Each named turn below is shown by a few rows before and after it. Which turns, in which order, take the first row of each later pair to the second? The first pair is answered.
sira (before |-> after):
|  0.21 | -1.67 | -1.70 | -1.92 | -0.38 |  2.60 | -4.10 |  1.07 | -0.39 |  4.32 |  3.30 |  1.40 | |-> |  1.25 | -1.10 | -0.77 | -5.59 | -0.80 | -0.37 |  1.42 | -3.45 | -2.38 |  2.15 |  2.33 |  0.04 |
| -0.74 | -2.87 | -1.56 | -0.36 |  0.04 | -0.38 | -0.84 |  0.46 | -0.82 |  2.61 |  1.34 |  3.01 | |-> | -0.54 | -2.92 | -1.02 | -1.55 |  0.03 | -1.00 |  1.47 | -2.08 | -1.32 |  1.21 |  0.75 |  2.38 |
|  1.54 |  2.19 |  0.98 |  2.18 |  1.15 |  0.43 |  0.69 |  0.65 |  1.00 | -1.87 | -1.72 | -1.66 | |-> |  1.85 |  2.29 |  0.52 |  2.07 |  1.24 | -0.36 |  0.09 |  1.86 |  0.52 | -1.46 | -1.32 | -1.56 |
Sab (before |-> after):
|  0.21 |  0.67 | -0.21 | -0.83 |  0.36 | -1.57 | -0.01 |  0.63 | -1.28 | -0.48 |  0.08 | -0.04 | |-> |  0.51 |  0.96 | -0.37 | -0.80 |  0.23 | -1.31 |  0.22 |  0.50 | -0.96 | -0.79 |  0.02 | -0.37 |
|  0.08 |  0.22 |  0.85 | -1.32 |  0.02 | -0.42 |  2.18 | -1.10 |  0.11 | -1.30 | -0.83 | -0.30 | |-> | -0.15 | -1.21 | -0.15 | -1.95 | -0.10 | -0.50 |  1.63 | -1.22 | -0.41 |  0.38 | -0.05 |  0.96 |
|  0.03 | -0.28 |  1.26 | -1.58 |  1.62 | -1.39 |  1.75 | -0.43 | -2.29 |  1.03 | -0.16 |  0.00 | |-> |  0.23 | -0.40 |  0.93 | -1.47 |  1.65 | -1.58 |  0.79 |  0.34 | -2.44 |  1.59 |  0.06 | -0.09 |
mib (before |-> after):
|  1.31 |  1.10 |  0.82 | -3.22 |  0.68 | -3.49 |  2.73 | -1.04 |  0.00 | -3.02 | -1.09 | -0.99 | |-> |  0.16 |  1.16 |  1.83 | -1.31 |  0.38 | -0.64 |  2.60 | -1.83 |  2.11 | -4.33 | -1.60 | -1.06 |
| -0.18 | -0.12 | -0.82 |  0.59 | -0.39 |  1.22 | -1.91 |  0.58 |  1.18 |  1.39 |  0.61 |  0.63 | |-> |  0.19 | -0.19 | -1.34 | -0.21 | -0.32 | -0.26 | -1.94 |  0.89 | -0.03 |  1.90 |  0.89 |  0.78 |
| -1.41 |  0.83 |  0.90 |  2.18 | -1.86 |  5.03 |  2.16 | -1.61 |  1.21 | -1.77 | -1.35 | -0.68 | |-> | -1.97 | -0.33 | -0.10 |  3.06 | -1.76 |  5.56 | -0.45 |  0.15 |  1.16 |  0.41 | -0.20 |  0.96 |
| -1.13 | -2.47 | -1.06 | -1.52 | -0.52 |  2.13 |  2.47 | -5.50 |  0.32 |  0.00 |  0.46 |  2.49 | |-> | -1.43 | -3.25 | -1.33 | -1.03 | -0.56 |  2.70 |  1.63 | -4.76 |  0.51 |  0.86 |  0.98 |  2.98 |
kepel (before |-> after):
|  0.68 |  0.10 | -0.53 | -2.53 | -0.68 | -1.16 |  1.79 | -1.88 | -1.19 | -0.06 | -0.44 | -0.62 | |-> |  1.13 |  1.53 |  0.39 | -1.74 | -0.72 | -1.22 |  1.70 | -0.90 | -0.57 | -1.35 | -1.36 | -1.84 |
|  1.12 |  0.72 |  0.41 | -0.11 | -0.59 | -0.09 | -0.80 |  2.39 | -0.45 |  1.34 |  1.02 | -0.62 | |-> |  1.10 | -0.07 | -0.08 | -0.71 | -0.64 | -0.31 | -0.66 |  1.70 | -0.80 |  2.13 |  1.53 |  0.17 |
| -0.16 |  0.17 |  0.99 |  0.74 | -0.20 |  1.15 |  2.57 | -2.91 |  1.45 | -2.73 | -2.40 | -1.91 | |-> |  0.06 |  1.14 |  1.24 |  2.50 | -0.05 |  1.63 |  0.45 | -0.17 |  2.09 | -2.57 | -2.70 | -2.39 |
Pairs:
Between the rows of a pair lie two turns.
|  0.46 |  0.48 | -0.28 |  1.85 |  0.23 |  0.24 | -3.27 |  3.72 |  1.17 |  0.94 |  0.20 |  0.01 | |-> |  0.84 |  0.48 |  0.72 | -1.63 | -0.35 | -1.24 |  3.05 | -2.80 |  0.10 | -2.16 | -1.42 | -1.09 | : mib then sira
| -2.65 |  2.77 |  2.96 |  1.95 |  1.04 |  2.41 |  3.43 | -3.31 |  2.10 | -2.64 |  1.61 | -0.88 | |-> | -3.54 |  1.06 |  2.42 |  1.95 |  1.15 |  3.36 |  2.89 | -4.26 |  2.24 | -1.41 |  2.59 |  0.49 | : kepel then Sab
| -1.51 |  0.51 |  1.09 |  1.73 | -0.13 |  1.61 |  1.47 | -0.70 |  2.20 | -1.68 | -0.48 | -1.11 | |-> | -1.64 | -0.49 | -0.24 |  2.52 | -0.03 |  1.63 | -1.08 |  1.71 |  1.76 |  0.53 |  0.71 |  0.20 | : kepel then mib
|  1.18 |  1.06 | -0.21 |  0.77 |  1.21 | -1.88 | -2.02 |  2.71 | -0.82 |  0.11 |  0.06 | -1.64 | |-> |  1.15 |  1.86 |  0.42 |  0.89 |  1.08 | -1.41 | -1.50 |  2.36 | -0.11 | -0.89 | -0.62 | -2.22 | : kepel then Sab
|  2.20 |  2.87 | -0.40 | -0.83 | -0.75 | -6.72 |  2.78 |  0.40 | -0.44 | -0.29 |  0.52 | -2.00 | |-> |  2.07 |  4.65 |  0.81 |  1.31 | -0.78 | -4.62 |  2.21 |  1.32 |  1.70 | -1.94 | -0.55 | -3.03 | : kepel then mib
|  0.01 | -3.32 | -1.18 |  0.93 |  0.00 |  2.51 | -0.75 | -1.33 |  0.95 |  1.64 |  0.96 |  1.61 | |-> |  1.02 | -3.18 | -1.89 | -1.30 |  0.30 | -0.79 | -0.10 | -0.73 | -1.65 |  2.24 |  1.15 |  1.18 | : mib then mib
|  0.35 | -1.21 |  0.24 | -2.70 |  0.97 | -2.48 | -1.02 |  2.88 | -2.71 |  2.05 |  1.13 |  0.18 | |-> |  0.59 | -0.36 |  1.61 | -3.79 |  0.90 | -2.53 |  2.39 |  0.06 | -2.47 | -0.37 | -0.08 | -1.11 | : kepel then mib
| -0.74 | -1.64 | -0.23 |  0.39 | -0.06 |  2.34 |  1.28 | -4.12 |  1.11 |  0.31 |  0.80 |  1.81 | |-> |  0.02 |  1.23 |  1.43 |  1.87 |  0.26 |  2.13 |  1.65 | -2.71 |  2.12 | -2.29 | -0.85 | -0.52 | : kepel then kepel
|  0.52 | -1.55 | -0.23 | -2.88 | -0.72 | -2.44 |  1.57 | -1.53 | -3.12 |  1.03 |  1.02 |  1.13 | |-> |  1.64 |  1.01 |  0.49 | -0.23 |  0.12 | -2.45 | -1.29 |  3.81 | -2.69 |  1.15 |  0.56 | -0.75 | : Sab then Sab
| -3.25 |  0.16 | -0.50 | -2.62 | -1.20 |  2.19 |  1.46 | -5.80 |  1.74 |  1.27 |  1.46 |  3.30 | |-> | -1.13 |  0.74 | -1.35 | -5.17 | -0.70 | -2.24 |  2.27 | -4.32 | -1.58 |  2.12 |  1.66 |  2.18 | : sira then sira
|  1.21 |  1.27 | -0.51 |  0.62 |  1.06 | -2.54 | -2.25 |  3.57 | -2.17 |  2.34 |  0.72 | -0.35 | |-> | -0.68 | -0.55 |  0.64 | -1.00 | -0.19 |  0.55 |  3.19 | -5.06 | -0.10 | -0.44 | -0.04 |  0.71 | : kepel then sira
| -1.14 |  0.27 |  1.78 |  0.45 | -1.80 |  4.17 |  1.45 | -1.68 |  3.05 | -2.09 | -0.84 |  0.75 | |-> | -1.69 | -1.97 |  0.20 |  0.10 | -1.84 |  4.20 | -0.05 | -1.28 |  2.60 |  0.50 |  0.63 |  2.68 | : mib then kepel
| -1.68 | -0.16 | -0.93 |  3.00 |  0.63 |  0.82 | -2.27 |  3.22 |  0.98 |  1.49 |  1.76 |  0.59 | |-> | -0.33 | -0.12 |  0.17 | -1.38 |  0.24 | -1.67 |  4.28 | -2.81 | -1.02 | -1.17 |  0.57 | -0.61 | : mib then sira
| -0.88 | -3.35 |  0.41 |  1.62 | -0.92 |  0.23 |  1.29 | -1.47 |  1.49 | -0.51 |  1.94 |  2.18 | |-> | -0.30 | -3.27 |  0.43 |  0.57 | -0.80 | -1.09 |  2.63 | -2.56 |  0.71 | -0.95 |  1.98 |  1.64 | : mib then kepel
